In the data rows, 50 means zero.
Here are some points, one per row:
48|47|38|49|47|53|60|53|63|28|51|51|61|62|45|40|58|56|55|47|54|52|41|42|65|38|60|36|39|46|69|46|65|51|60|74|64|31|52|28|43|56|46|49|56|43|54|35|60|50|48|51|64|51|42|52
63|46|46|56|57|44|40|48|21|51|44|55|50|32|38|59|49|55|43|60|36|65|58|48|50|48|66|50|43|57|38|67|46|56|43|45|47|48|39|49|47|64|45|43|43|52|47|53|22|53|69|42|60|61|37|52
32|72|48|47|52|45|58|47|63|44|63|62|65|43|43|41|55|37|49|51|43|43|35|57|70|66|30|50|48|40|46|39|32|44|26|53|43|42|50|48|55|45|67|42|61|58|39|45|52|57|70|49|41|43|41|46
65|51|42|59|58|44|43|52|64|54|43|54|48|44|48|47|48|40|37|63|56|54|65|36|45|36|59|59|37|45|31|52|35|51|43|44|42|24|43|62|39|44|40|67|46|48|61|42|56|46|31|42|61|47|49|52
69|67|67|49|67|58|60|52|61|57|62|65|70|67|77|65|58|55|59|62|72|52|78|63|62|68|65|45|64|63|62|58|72|53|63|62|61|62|59|53|63|46|59|56|61|56|80|46|68|49|70|61|69|65|59|53
63|43|43|53|62|38|35|40|65|40|41|51|36|48|41|51|43|72|31|53|60|47|66|39|44|38|58|48|47|39|35|48|31|47|37|42|39|51|49|46|49|54|43|43|37|55|67|31|61|64|36|37|56|54|52|61
58|47|37|34|69|37|61|41|37|48|41|54|55|56|38|45|47|50|59|51|32|50|65|46|53|52|23|47|54|51|36|35|67|41|63|45|54|52|53|40|53|47|39|44|57|37|38|51|34|27|50|51|20|61|52|43
55|54|60|38|20|44|73|53|60|44|49|48|56|54|37|48|57|47|45|31|54|43|52|65|44|62|63|61|66|76|28|47|46|38|46|48|52|54|67|51|51|39|54|44|38|46|58|48|31|47|54|65|64|38|63|42
73|60|56|64|68|60|51|47|64|46|49|49|52|52|50|32|63|55|66|41|65|60|72|65|54|58|62|62|52|32|66|45|58|56|63|64|71|42|48|31|64|59|64|45|59|31|65|54|66|42|68|52|60|32|67|52
26|46|49|65|42|38|47|53|56|50|38|51|41|37|45|59|42|48|42|56|47|53|61|38|45|56|40|60|40|61|45|64|62|63|48|58|51|53|44|53|53|60|61|49|51|51|51|46|46|47|37|39|48|49|52|70
60|56|57|44|46|39|36|18|53|54|51|42|43|60|58|42|49|62|61|40|58|36|29|48|35|51|50|64|49|70|62|52|69|42|59|40|56|34|50|48|35|45|44|33|38|52|40|58|55|48|49|52|57|44|41|51
45|42|54|57|31|45|54|28|38|54|59|56|35|72|41|47|66|57|47|62|54|47|56|64|41|52|45|27|61|46|46|43|44|48|42|62|37|47|39|56|38|51|48|51|45|23|48|50|43|28|54|55|63|35|45|55
52|57|70|60|28|57|53|40|63|38|55|54|42|54|38|41|48|56|58|56|45|50|63|53|44|62|36|23|47|69|68|63|47|44|53|36|50|42|34|36|61|41|49|46|40|41|38|52|31|39|33|53|54|49|60|35
63|40|53|50|70|41|45|66|63|50|43|44|35|66|66|65|44|42|61|37|66|34|31|41|34|45|51|54|39|33|61|39|62|49|57|45|55|62|46|54|35|42|43|52|38|55|28|48|33|54|73|47|50|66|38|30
58|39|36|66|47|40|40|54|61|55|39|60|45|34|42|45|38|61|58|64|64|50|59|44|46|41|56|64|44|56|43|63|40|70|41|41|30|75|47|62|45|60|35|62|46|62|60|71|56|60|38|44|65|57|40|45
61|59|63|35|66|67|59|30|66|52|59|39|56|43|61|53|61|46|30|51|66|60|21|58|67|54|60|47|59|48|27|52|34|44|31|62|36|59|65|24|61|46|62|54|66|38|26|56|57|32|31|57|64|61|61|43
69|60|61|49|45|63|65|56|55|58|57|45|65|34|23|56|63|42|42|44|26|32|42|60|50|59|65|54|65|35|52|45|53|44|49|64|24|59|59|60|60|32|68|42|50|57|25|52|68|60|37|62|58|54|64|44
24|57|72|32|52|63|50|54|50|67|63|37|66|28|35|59|48|46|50|33|44|44|63|50|57|61|52|53|52|35|54|33|42|37|50|72|53|55|65|71|50|50|42|38|55|60|53|65|36|61|37|64|37|56|63|43
23|53|52|60|64|43|53|54|30|53|46|58|41|39|41|52|58|54|46|43|59|51|64|44|45|39|48|50|41|56|47|62|45|52|37|35|51|51|51|46|47|48|45|68|35|49|58|53|71|43|33|47|46|53|39|57
69|41|43|54|63|40|40|76|60|64|43|60|38|39|37|49|39|51|46|52|62|68|58|43|41|44|56|39|40|64|39|53|41|50|38|40|33|61|43|50|34|68|43|50|44|63|63|59|60|64|32|42|62|47|39|72
44|33|38|52|56|51|59|52|56|45|51|51|47|50|57|36|32|63|22|51|44|52|61|42|50|49|68|45|55|43|41|59|51|52|36|45|32|30|36|43|44|51|49|53|49|53|60|50|53|48|57|52|38|36|42|45
51|47|36|56|40|48|32|39|34|54|60|44|48|40|60|44|46|47|43|45|28|49|56|71|53|61|33|29|31|59|45|50|51|57|51|47|52|54|70|28|44|40|45|51|61|37|49|25|38|38|58|63|46|48|55|42
59|57|49|44|23|65|38|35|23|30|48|63|64|46|49|38|42|47|64|55|77|56|57|42|45|47|55|45|59|40|58|54|60|53|45|60|43|57|55|42|43|50|63|60|44|46|41|39|28|34|30|43|15|30|42|48
43|50|54|61|24|54|44|64|41|63|41|63|54|44|29|60|48|70|41|65|53|69|30|52|43|38|26|62|43|63|39|63|48|63|54|54|58|55|47|61|46|62|45|69|47|66|48|62|58|61|83|44|34|67|57|64
45|56|56|52|63|54|48|63|32|29|56|34|63|59|55|45|58|40|34|40|67|39|35|66|52|61|47|39|61|65|33|37|32|59|41|57|39|31|47|56|71|60|43|41|64|48|36|39|66|45|39|59|44|42|56|49
49|42|50|48|60|64|50|43|55|40|58|47|45|54|35|27|46|40|65|60|61|51|56|45|54|51|58|39|64|45|59|59|55|53|68|47|72|31|75|54|58|58|71|59|59|61|48|34|62|41|64|60|66|47|50|52
62|37|31|45|63|38|41|36|63|55|41|43|45|57|63|54|37|43|65|40|62|41|29|34|46|38|70|35|35|62|63|48|61|36|63|41|67|59|35|62|47|37|36|43|42|45|23|60|71|45|70|35|61|36|45|46
59|42|39|33|28|55|40|65|43|65|50|37|54|64|74|62|39|35|44|33|35|43|67|50|47|43|23|61|52|28|53|43|55|40|53|45|62|58|49|57|57|42|43|38|37|57|33|62|41|67|43|49|58|62|38|51
43|61|59|47|53|53|59|51|54|38|49|47|56|37|51|51|49|60|62|54|45|60|30|55|59|46|46|36|56|27|54|49|72|65|58|32|63|39|52|45|55|52|43|57|52|28|58|30|45|57|48|47|54|24|58|59
41|45|54|42|44|52|51|38|61|31|46|27|50|51|62|51|55|27|63|37|35|44|47|54|49|45|47|44|48|38|56|58|45|49|63|43|38|40|42|46|40|56|45|54|48|49|73|43|57|46|69|46|30|45|42|62
45|54|40|50|27|50|58|63|43|68|60|32|42|39|45|68|68|37|50|37|62|35|41|39|66|51|45|62|51|36|53|35|53|34|48|38|48|59|52|63|60|38|62|31|66|60|72|66|46|64|53|55|29|68|53|36
60|38|40|45|62|48|44|48|61|57|46|64|43|34|34|74|39|59|40|62|41|63|55|48|38|50|55|68|47|69|56|48|34|68|41|40|53|60|38|58|42|56|42|65|46|44|61|55|57|50|40|46|51|65|34|51
51|44|52|35|50|49|43|58|23|48|46|36|43|71|49|58|44|42|50|48|27|33|40|63|62|48|39|61|43|39|49|46|58|38|48|53|64|64|44|62|50|31|55|49|60|71|59|64|37|51|34|36|59|54|49|31
32|45|63|48|43|48|53|54|30|48|34|59|45|30|74|29|48|44|53|53|35|45|36|28|43|40|33|48|57|48|63|37|37|41|48|63|47|40|51|39|62|46|50|45|54|38|58|36|49|45|69|44|52|41|57|48
18|48|41|36|53|42|42|68|49|59|39|43|41|72|65|49|42|35|60|48|50|57|41|50|36|46|69|65|45|37|57|33|53|42|63|39|59|57|39|48|38|41|44|31|41|55|38|51|61|62|47|42|45|60|49|35
32|57|43|68|63|61|53|53|53|55|64|65|62|65|71|50|58|65|47|57|33|58|26|49|49|54|43|55|55|64|51|56|45|61|72|59|54|56|50|58|62|63|70|62|47|58|64|61|23|55|40|58|39|54|60|68
41|53|60|68|44|59|70|58|36|58|62|59|47|73|74|58|65|65|64|65|32|63|64|58|68|52|50|64|64|65|62|69|50|60|45|55|52|56|66|60|50|67|48|64|69|58|30|56|51|68|55|59|31|52|58|66
There is one direction along which these points spread out most. How many in every 100 of the points above lie lower along it than each point below? Answers are rounded to whole numbers. More than half of the points above lie lower than the first one.
62|37|31|45|63|38|41|36|63|55|41|43|45|57|63|54|37|43|65|40|62|41|29|34|46|38|70|35|35|62|63|48|61|36|63|41|67|59|35|62|47|37|36|43|42|45|23|60|71|45|70|35|61|36|45|46 ~ 27
26|46|49|65|42|38|47|53|56|50|38|51|41|37|45|59|42|48|42|56|47|53|61|38|45|56|40|60|40|61|45|64|62|63|48|58|51|53|44|53|53|60|61|49|51|51|51|46|46|47|37|39|48|49|52|70 ~ 22
45|54|40|50|27|50|58|63|43|68|60|32|42|39|45|68|68|37|50|37|62|35|41|39|66|51|45|62|51|36|53|35|53|34|48|38|48|59|52|63|60|38|62|31|66|60|72|66|46|64|53|55|29|68|53|36 ~ 65
63|40|53|50|70|41|45|66|63|50|43|44|35|66|66|65|44|42|61|37|66|34|31|41|34|45|51|54|39|33|61|39|62|49|57|45|55|62|46|54|35|42|43|52|38|55|28|48|33|54|73|47|50|66|38|30 ~ 30
59|42|39|33|28|55|40|65|43|65|50|37|54|64|74|62|39|35|44|33|35|43|67|50|47|43|23|61|52|28|53|43|55|40|53|45|62|58|49|57|57|42|43|38|37|57|33|62|41|67|43|49|58|62|38|51 ~ 35
41|53|60|68|44|59|70|58|36|58|62|59|47|73|74|58|65|65|64|65|32|63|64|58|68|52|50|64|64|65|62|69|50|60|45|55|52|56|66|60|50|67|48|64|69|58|30|56|51|68|55|59|31|52|58|66 ~ 59
73|60|56|64|68|60|51|47|64|46|49|49|52|52|50|32|63|55|66|41|65|60|72|65|54|58|62|62|52|32|66|45|58|56|63|64|71|42|48|31|64|59|64|45|59|31|65|54|66|42|68|52|60|32|67|52 ~ 92
48|47|38|49|47|53|60|53|63|28|51|51|61|62|45|40|58|56|55|47|54|52|41|42|65|38|60|36|39|46|69|46|65|51|60|74|64|31|52|28|43|56|46|49|56|43|54|35|60|50|48|51|64|51|42|52 ~ 68
32|72|48|47|52|45|58|47|63|44|63|62|65|43|43|41|55|37|49|51|43|43|35|57|70|66|30|50|48|40|46|39|32|44|26|53|43|42|50|48|55|45|67|42|61|58|39|45|52|57|70|49|41|43|41|46 ~ 89
32|45|63|48|43|48|53|54|30|48|34|59|45|30|74|29|48|44|53|53|35|45|36|28|43|40|33|48|57|48|63|37|37|41|48|63|47|40|51|39|62|46|50|45|54|38|58|36|49|45|69|44|52|41|57|48 ~ 62
51|44|52|35|50|49|43|58|23|48|46|36|43|71|49|58|44|42|50|48|27|33|40|63|62|48|39|61|43|39|49|46|58|38|48|53|64|64|44|62|50|31|55|49|60|71|59|64|37|51|34|36|59|54|49|31 ~ 43
